Read these off the row that follows.
1) Give the entry just right of 120.
2) Give the entry just right of 141.
3) Give the entry just right of 148.
[144 124 141 127 109 148 145 110 110 124 120 110 107 105 127 146]
1) 110
2) 127
3) 145

[121 144 107 128 153 116  99 135 121 100 151 107 156 143 132]
What is the 2nd entry from the left? 144
The 5th entry: 153
The entry just left of 132: 143
What is the 3rd entry from the right? 156
The 1st entry from the left is 121

B = [[101, 132, 128, 123, 128, 129, 127, 120, 132, 147, 124, 133, 139], [116, 129, 126, 100, 132, 125, 136, 123, 123, 133, 126, 132, 131], [119, 108, 140, 137, 129, 124, 128, 136, 126, 135, 123, 128, 140], [122, 135, 122, 134, 124, 129, 127, 136, 128, 125, 130, 124, 114], [118, 124, 131, 120, 130, 125, 132, 131, 117, 114, 132, 137, 122], [137, 129, 130, 122, 135, 131, 126, 130, 128, 135, 118, 127, 125], [148, 127, 133, 117, 124, 124, 132, 123, 132, 132, 121, 131, 133], [102, 133, 142, 147, 127, 131, 126, 121, 114, 126, 120, 127, 126], [127, 136, 130, 114, 131, 133, 134, 131, 130, 124, 119, 127, 138], [135, 129, 128, 117, 121, 130, 118, 133, 127, 139, 133, 130, 119], [128, 130, 142, 136, 128, 132, 133, 126, 124, 141, 129, 131, 120], [110, 137, 124, 114, 124, 121, 131, 123, 134, 127, 146, 128, 126], [122, 132, 131, 119, 132, 132, 132, 131, 128, 123, 125, 132, 122], [98, 131, 127, 136, 138, 124, 129, 118, 127, 114, 127, 122, 133]]
The entry just right of 148: 127
Find the entry just right of 101.
A: 132
The entry just right of the smallest entry is 131
Find the maximum.
A: 148

[[125 139 130 122 142 138 123 107 123 117 123 118 115 129]
 [125 125 129 113 133 132 114 108 122 117 114 113 111 128]
 [125 113 124 109 120 131 110 141 125 127 111 107 103 124]]
Counting starts at 1.
The entry in row 2 and column 1: 125
The entry directly below the largest entry -> 133
The entry in row 1 and column 3? 130
The top-right entry? 129
The entry in row 1 and column 1 is 125
The bottom-left entry -> 125
The entry at row 2, column 3? 129
The entry directly above 108? 107
The bottom entry of the column that holds the smallest entry: 103
The entry directly above 127? 117
The entry at row 3, column 3? 124
The entry just left of the largest entry -> 122

Read these off the array that follows.
1) Find the top-left entry.
2) Find the largest entry in the last row.
3) Find the largest entry.
4) Find the bottom-left entry.
5) Find the median of all entries.
6) Find the entry directly below 145.
7) Find the second entry on the diagonal from the top-right corner.
8) Find the first entry of the largest entry's row.
[[137 119 128 132 120 124 135 149 132 132 127 136 118]
 [137 152 131 145 123 137 123 146 142 122 143 124 111]
 [137 113 124 123 124 134 126 109 115 142 120 133 147]]
1) 137
2) 147
3) 152
4) 137
5) 131
6) 123
7) 124
8) 137
